In the rows, zero is written as 128.
Rotation paths and how fast each direction turns (degrees each step):
Each turn is a multiple of 5 degrees from 10 to 175, or 0.
Each row of a path follows its step; steps can be skipped.
Path 1:
step 0: [122 130 131 133 120 133 122 126 137 129 121 136 132 130 130 131 121 121
 121 127 120 136 125 121 121 133 129 141 119 131 141 126 132 137 123 127
 117 120 140 138 127 129 127]
step 2: [121 133 119 117 123 134 121 131 122 131 132 142 124 128 141 138 136 130
 130 126 125 131 133 129 133 145 126 128 121 125 116 128 129 132 130 128
 140 135 123 120 127 128 124]
step 3: [133 122 123 134 122 126 125 130 122 117 129 124 122 122 132 118 126 114
 122 132 121 127 135 122 129 138 121 120 137 134 126 130 133 116 130 131
 123 122 126 138 135 114 132]
step 4: [133 136 123 127 125 117 124 126 128 132 134 118 125 125 130 127 125 128
 125 124 135 115 125 133 116 123 127 123 114 128 132 132 127 127 118 134
 126 131 129 115 132 133 147]
step 5: [137 125 125 142 141 128 128 139 128 147 126 134 127 137 126 125 129 131
 132 117 123 124 123 139 127 138 128 130 129 134 132 134 133 136 131 126
 125 130 127 132 122 123 120]
step 6: [117 121 123 128 136 138 120 122 127 126 119 126 137 128 121 130 129 129
 122 111 121 131 130 116 121 117 127 125 131 125 119 123 118 123 123 123
 119 124 130 125 125 120 129]
step 7: [136 137 124 124 130 126 138 124 115 135 137 120 135 131 115 138 131 124
 130 130 135 132 123 119 139 135 125 118 127 119 129 118 129 123 130 127
 127 132 126 123 134 138 121]
step 8: [129 132 124 129 115 120 128 122 132 121 128 146 120 126 118 141 119 126
 130 125 130 133 131 127 131 134 122 132 127 142 127 131 126 136 134 124
 122 127 131 139 120 129 132]
step 9: [127 127 122 138 124 121 129 149 129 122 120 128 135 120 131 124 115 132
 120 134 130 126 132 124 130 118 138 134 123 122 134 120 127 124 120 135
 119 123 126 134 135 131 125]
Directions:
[128 129 125 126 127 127 129 129 131 131 131 126 128 130 126 130 129 128
 130 132 128 128 123 128 126 127 128 128 127 129 129 129 124 123 129 128
 130 129 128 125 130 130 128]
125
Path 2:
step 0: [133 125 139 128 126 122 134 129 135 129 124 124 140 133 131 122 138 130
 116 127 129 117 134 145 125 129 132 135 131 123 124 132 115 128 119 122
 120 130 112 127 121 126 135]
step 2: [128 134 121 123 123 128 120 120 117 131 134 126 130 117 105 128 131 123
 131 125 125 117 126 127 131 136 124 120 117 131 135 139 125 136 140 138
 126 131 130 125 121 130 125]
step 3: [135 131 127 139 133 134 129 144 134 132 125 129 144 129 126 129 133 126
 124 131 125 124 140 140 127 140 140 121 118 123 127 133 125 117 123 121
 125 124 132 120 119 128 133]
step 4: [115 121 138 133 129 122 116 121 127 126 120 122 127 143 134 125 133 113
 123 124 132 131 128 120 119 133 132 127 129 130 133 116 127 126 126 122
 135 121 140 117 128 124 127]
step 5: [126 128 133 115 111 118 131 121 130 125 137 127 128 124 116 115 122 125
 127 122 125 108 128 121 121 123 131 125 128 131 122 127 131 131 137 136
 124 130 131 122 124 132 137]
step 6: [127 132 131 118 135 125 132 147 134 127 135 121 126 125 120 131 123 129
 118 130 121 127 134 135 127 140 129 128 126 129 121 138 132 121 123 110
 131 137 125 132 122 126 140]
step 7: [112 130 120 125 127 127 115 129 124 123 125 127 136 144 136 134 130 121
 126 130 138 127 127 127 125 131 113 127 126 129 142 131 127 125 131 120
 130 138 136 127 127 114 125]
step 8: [129 134 129 123 118 121 125 121 134 118 136 127 135 129 121 129 128 129
 147 128 130 119 127 130 120 121 126 117 116 131 120 125 124 118 124 144
 123 125 131 124 122 124 122]
step 9: [133 138 129 123 135 124 129 144 127 136 126 109 122 128 130 128 131 127
 120 123 124 129 118 132 120 131 140 124 114 132 124 117 131 127 115 126
 127 127 122 130 122 132 138]
Directions:
[131 130 127 126 128 129 125 130 127 127 128 128 129 131 130 127 131 129
 126 129 127 127 131 126 132 129 127 131 130 128 129 127 123 125 126 125
 128 129 128 125 130 128 128]
110
Path 3:
step 1: [120 127 125 132 125 119 106 126 129 127 130 127 135 135 125 115 142 125
 127 125 119 130 126 132 127 137 130 135 132 128 140 118 136 125 132 122
 137 127 134 146 128 130 128]
step 2: [123 135 137 126 129 136 115 119 124 125 120 122 129 135 122 122 129 118
 122 130 123 134 129 138 131 144 141 129 122 139 133 118 135 128 128 132
 136 129 141 133 121 115 130]
step 3: [128 126 130 129 124 132 122 129 119 133 126 136 126 143 115 124 132 121
 117 120 127 137 135 139 118 136 138 121 122 126 134 136 130 125 128 128
 146 126 123 130 129 116 139]
step 4: [128 133 137 120 126 138 127 135 125 114 120 135 133 141 127 127 139 129
 117 112 124 127 131 134 122 134 135 125 127 121 138 128 115 129 119 122
 128 139 125 131 127 122 137]
step 5: [121 125 147 122 125 141 127 130 125 121 137 127 126 137 115 133 146 137
 120 123 132 126 121 129 131 128 135 131 132 130 133 140 125 137 138 121
 126 129 127 135 123 124 137]
step 6: [118 131 132 121 118 127 121 129 132 118 122 135 121 124 121 132 139 123
 120 119 138 124 130 145 136 126 126 129 132 129 128 135 131 149 135 134
 126 130 124 141 130 129 131]
step 7: [125 133 126 127 123 131 124 121 137 117 128 130 125 121 115 126 137 132
 128 120 117 122 121 150 132 131 135 137 137 130 134 135 140 125 127 128
 137 127 124 135 121 141 128]
step 8: [133 127 125 116 123 129 117 138 130 121 126 118 132 131 125 127 138 123
 124 138 128 126 135 144 131 127 141 133 143 137 130 129 136 118 126 136
 136 129 132 142 122 132 130]
step 9: [126 124 121 135 128 123 120 124 123 130 124 123 137 141 126 125 141 123
 116 128 125 130 129 141 136 126 127 139 132 135 136 123 141 121 132 128
 137 144 121 132 124 118 136]
Directions:
[125 129 128 127 127 128 126 129 129 133 129 128 128 128 126 131 125 124
 124 130 126 131 124 128 126 130 128 130 127 127 130 126 125 124 127 129
 126 129 128 128 129 126 129]
45
[129 130 131 130 128 126 125 126 131 126 130 130 127 129 128 126 123 129
 128 128 129 129 126 134 126 128 130 126 128 128 125 128 128 127 129 131
 127 125 128 126 128 127 126]
80
Path 4:
step 0: [124 127 137 122 135 128 125 127 111 127 122 123 131 128 126 136 137 125
 136 128 130 111 126 119 126 120 131 116 132 120 117 131 123 129 133 130
 128 124 132 131 132 119 130]
step 2: [137 131 127 123 124 124 119 131 119 127 135 124 122 128 133 136 130 127
 137 127 137 125 121 127 132 129 129 136 134 130 139 122 127 132 130 124
 112 134 139 128 123 117 119]
step 3: [126 136 129 130 131 131 124 131 129 120 133 132 128 127 114 119 146 126
 140 135 127 131 118 118 126 125 140 123 119 120 132 133 128 124 135 121
 127 128 129 132 133 127 122]
step 4: [136 126 128 128 137 138 121 126 114 110 127 122 128 128 122 132 131 125
 125 127 127 129 134 120 123 123 134 131 131 135 124 126 125 134 133 138
 129 132 129 139 115 127 136]
step 5: [134 133 129 142 126 128 124 124 126 131 129 132 129 113 131 135 125 125
 123 116 138 121 121 114 133 128 140 126 129 121 123 132 127 128 130 124
 120 118 128 129 124 123 125]
step 6: [133 120 124 123 122 130 117 133 128 115 139 129 125 115 134 125 137 127
 131 136 125 123 114 123 125 136 124 123 129 129 135 132 131 131 123 131
 118 132 124 126 122 134 132]
step 7: [128 129 129 129 127 127 114 128 124 122 124 126 135 136 127 137 142 128
 138 122 121 130 114 127 133 120 138 137 135 127 122 130 129 138 135 121
 127 130 135 127 133 128 135]
step 8: [137 126 143 133 131 127 139 127 123 123 117 129 125 119 118 129 131 131
 132 133 122 122 116 120 115 127 128 119 129 128 122 129 118 129 135 130
 124 123 127 131 121 126 132]
step 9: [147 125 117 125 130 126 122 130 130 125 128 123 118 121 134 141 127 131
 134 126 126 114 131 123 132 123 136 127 135 123 124 135 135 126 124 130
 128 136 127 133 124 118 131]
Directions:
[130 126 130 128 128 127 128 129 133 129 123 125 128 126 129 131 131 131
 125 130 124 128 125 130 130 129 127 128 130 127 125 128 128 130 126 128
 129 126 126 126 128 128 131]
35
Path 5:
step 0: [126 120 125 134 114 134 119 131 131 120 127 121 134 129 119 126 122 121
 117 123 139 142 118 141 127 116 126 134 123 131 130 132 122 133 128 130
 125 134 129 137 128 132 133]
step 1: [134 128 134 127 130 124 125 132 121 114 122 133 123 131 123 112 124 126
 134 127 132 135 133 113 127 126 127 119 116 127 142 128 125 123 122 130
 130 135 123 128 140 132 119]
step 2: [128 133 120 124 122 123 117 130 133 133 128 131 126 128 133 132 126 118
 136 119 124 106 128 118 125 139 128 139 126 124 137 123 119 134 129 138
 130 121 125 128 128 122 121]
step 3: [123 125 117 123 131 119 133 135 144 127 138 117 136 124 127 134 127 136
 128 130 134 128 111 136 129 126 131 127 125 130 130 120 119 122 120 126
 122 125 123 134 133 119 133]
step 4: [136 135 134 139 132 127 136 130 133 113 132 122 121 115 128 129 126 132
 122 136 119 138 132 131 126 132 124 119 112 118 128 128 125 126 131 127
 126 129 136 129 123 125 117]
step 5: [129 124 132 126 123 129 120 128 122 126 120 129 134 122 115 128 134 130
 123 113 117 131 132 133 138 142 138 139 131 121 127 127 126 143 135 139
 124 133 132 126 132 126 123]
step 6: [120 110 120 128 135 120 129 131 130 132 133 123 120 136 121 121 125 132
 142 125 125 132 122 124 141 116 130 134 124 126 134 126 120 127 138 128
 127 128 129 131 132 139 139]
step 7: [113 127 135 133 135 128 123 126 128 118 127 128 124 122 141 139 115 122
 135 134 134 135 118 117 118 126 119 129 130 120 132 126 123 132 128 132
 134 130 132 132 125 132 119]
step 8: [133 141 134 124 125 138 127 145 140 121 119 129 140 124 127 130 130 122
 131 128 130 127 122 127 129 126 141 128 136 122 127 134 119 134 130 132
 128 130 110 129 131 124 125]
Directions:
[127 129 127 131 126 126 127 129 133 125 126 128 129 126 125 130 128 130
 130 128 129 130 129 126 128 127 128 130 128 126 134 126 128 130 131 129
 125 125 128 129 129 129 127]
0
Path 6:
step 0: [115 125 121 128 128 125 133 110 122 141 144 125 126 117 119 125 129 117
 131 126 132 128 127 123 131 115 134 127 128 124 129 127 133 126 120 123
 126 135 131 127 122 123 132]
step 1: [130 115 130 131 142 114 142 122 131 114 132 136 133 133 133 124 127 115
 124 133 122 129 128 129 129 124 123 132 132 124 124 121 126 119 130 126
 120 129 128 126 130 121 116]
step 2: [136 130 132 115 132 125 125 137 126 122 135 128 123 127 129 123 128 123
 122 141 124 133 127 135 132 114 124 121 130 122 118 133 138 131 137 119
 126 139 122 132 132 128 143]
step 3: [120 134 135 121 129 126 138 129 122 124 129 130 124 129 113 126 125 122
 129 122 134 141 134 125 128 119 135 119 123 117 132 129 137 127 127 141
 123 112 120 126 135 127 127]
step 4: [124 128 139 133 115 128 127 130 122 119 119 131 125 133 138 129 129 123
 131 123 118 124 122 133 129 125 131 133 139 122 116 118 143 134 134 134
 128 124 123 126 126 125 117]
step 5: [132 138 140 124 130 129 122 126 121 130 135 117 131 127 128 125 128 122
 118 117 127 124 126 116 128 131 133 119 130 133 129 127 140 137 136 125
 136 137 139 117 136 127 131]
step 6: [124 127 118 130 128 132 132 126 133 129 139 129 136 124 125 125 128 121
 130 111 128 137 118 114 130 121 132 128 123 135 122 115 122 131 126 130
 129 128 112 121 130 124 121]
step 7: [132 128 130 128 133 117 120 130 125 123 133 129 129 124 131 126 126 116
 142 121 125 124 125 139 132 131 132 132 120 123 121 130 126 125 134 113
 129 137 129 125 119 113 117]
step 8: [140 129 132 128 136 120 129 122 122 128 142 127 128 123 129 135 133 125
 121 136 129 134 135 123 142 136 129 121 127 119 136 129 129 124 135 120
 128 131 109 124 132 133 129]
Directions:
[129 126 125 129 123 130 128 128 129 129 129 129 127 127 130 131 129 129
 127 130 125 129 125 127 130 126 126 130 130 128 125 126 130 130 128 127
 127 129 122 130 127 130 129]
160
[130 128 129 129 127 128 126 129 132 129 126 126 127 132 130 125 130 129
 127 129 128 131 128 132 126 128 129 126 128 126 125 127 129 129 127 125
 129 132 129 129 125 126 125]
135
[130 129 125 126 131 129 129 123 129 128 129 129 130 126 128 129 128 127
 127 126 126 130 127 127 126 126 127 131 127 132 125 128 127 130 127 128
 125 132 132 126 128 126 126]
65
[127 131 126 128 131 130 128 127 126 131 128 130 127 130 129 126 123 129
 125 128 129 130 130 126 131 128 129 126 130 128 125 127 126 126 126 129
 128 125 128 128 124 128 126]
130
Path 7:
step 0: [132 121 133 117 132 109 113 129 131 134 139 133 116 127 121 131 125 137
 118 121 131 128 132 121 122 126 130 117 125 128 126 119 132 129 127 132
 128 124 124 131 120 120 129]
step 1: [120 112 119 121 121 124 125 136 134 121 131 135 130 123 139 134 126 136
 120 123 124 129 134 133 125 121 131 130 126 121 123 112 121 122 133 127
 136 131 118 131 131 135 134]
step 2: [124 123 121 128 132 134 121 142 125 116 143 130 126 126 130 138 117 122
 134 130 132 124 113 135 129 122 133 134 121 120 118 125 125 136 126 128
 134 122 128 124 128 123 123]
step 3: [133 131 134 131 126 128 130 130 135 132 138 127 127 137 133 129 109 137
 134 107 134 132 123 129 128 124 123 123 123 113 126 133 121 129 125 130
 126 125 130 136 125 125 119]
step 4: [135 132 120 133 124 123 127 127 128 128 136 127 126 131 133 131 128 121
 129 115 127 140 126 107 128 125 140 129 126 120 129 113 127 121 126 124
 119 133 119 136 120 130 129]
step 5: [121 114 129 122 136 112 130 126 131 133 142 133 117 132 124 127 126 123
 119 124 135 134 129 120 129 127 139 130 131 123 121 124 132 140 127 131
 133 133 122 121 126 123 135]
step 6: [131 116 125 113 130 119 125 142 131 129 131 126 126 134 127 139 125 133
 136 119 129 122 134 136 120 128 125 121 137 121 115 115 125 125 131 133
 133 132 123 126 132 136 127]
step 7: [130 130 129 137 128 122 116 135 129 114 142 136 129 123 132 139 125 143
 133 128 126 126 118 134 127 123 141 127 128 125 120 121 121 121 119 131
 131 121 126 128 123 128 129]
step 9: [133 129 117 120 117 132 133 135 124 132 138 135 120 133 136 132 112 121
 132 128 133 134 130 112 121 126 130 127 119 122 124 123 121 131 131 130
 122 135 119 133 122 127 123]
Directions:
[129 131 128 130 126 131 129 128 128 129 126 131 125 128 130 128 123 126
 132 128 127 132 127 130 129 126 126 129 126 127 129 126 127 131 125 125
 128 125 130 128 129 128 131]
65
Path 8:
step 0: [121 124 136 130 123 121 126 139 126 126 127 124 135 122 134 127 141 133
 125 127 123 121 119 139 118 127 120 128 137 138 122 126 134 121 141 122
 129 121 124 132 134 134 126]
step 1: [133 137 124 129 127 124 129 139 131 129 130 126 141 121 128 139 120 124
 140 129 131 122 126 129 127 133 129 136 141 134 118 135 138 124 136 121
 120 136 131 132 131 121 128]
step 2: [136 132 123 131 124 126 121 133 116 134 137 120 131 127 135 120 131 116
 141 123 122 124 142 124 125 129 129 131 131 128 125 128 133 124 125 132
 112 131 131 124 128 135 131]
step 3: [128 125 136 126 132 126 132 128 110 123 131 135 132 136 138 133 135 128
 140 118 124 122 121 128 127 141 123 126 134 130 126 132 126 129 115 139
 123 127 120 127 129 134 134]
step 4: [133 123 134 120 131 130 129 138 122 120 138 133 134 126 124 134 123 135
 140 137 126 137 126 118 130 134 133 139 131 127 134 140 124 134 117 126
 135 131 130 126 127 132 130]
step 5: [136 122 135 122 134 128 126 133 129 130 130 121 132 124 128 115 130 139
 128 143 120 130 132 129 119 125 129 126 133 137 136 118 128 124 116 130
 132 128 128 122 130 144 130]
step 6: [130 131 134 123 140 130 132 135 136 129 126 136 136 123 139 122 126 143
 128 133 131 123 127 138 129 126 129 121 140 136 124 131 128 123 132 134
 132 127 114 121 129 121 131]
step 7: [128 138 125 137 125 135 132 140 136 129 136 126 135 118 132 121 128 134
 136 127 129 121 136 121 132 116 141 137 133 133 129 130 127 124 133 135
 136 128 129 136 123 121 125]
step 9: [130 131 136 118 136 123 132 134 125 126 124 136 129 135 139 127 122 120
 142 116 128 127 124 125 131 128 128 123 118 128 139 141 134 134 136 131
 129 126 121 129 125 128 119]
Directions:
[127 126 130 129 126 129 130 128 127 128 127 127 128 128 127 125 130 123
 127 127 127 126 126 129 124 126 127 127 127 133 128 125 123 126 126 126
 128 129 126 128 128 130 133]
135
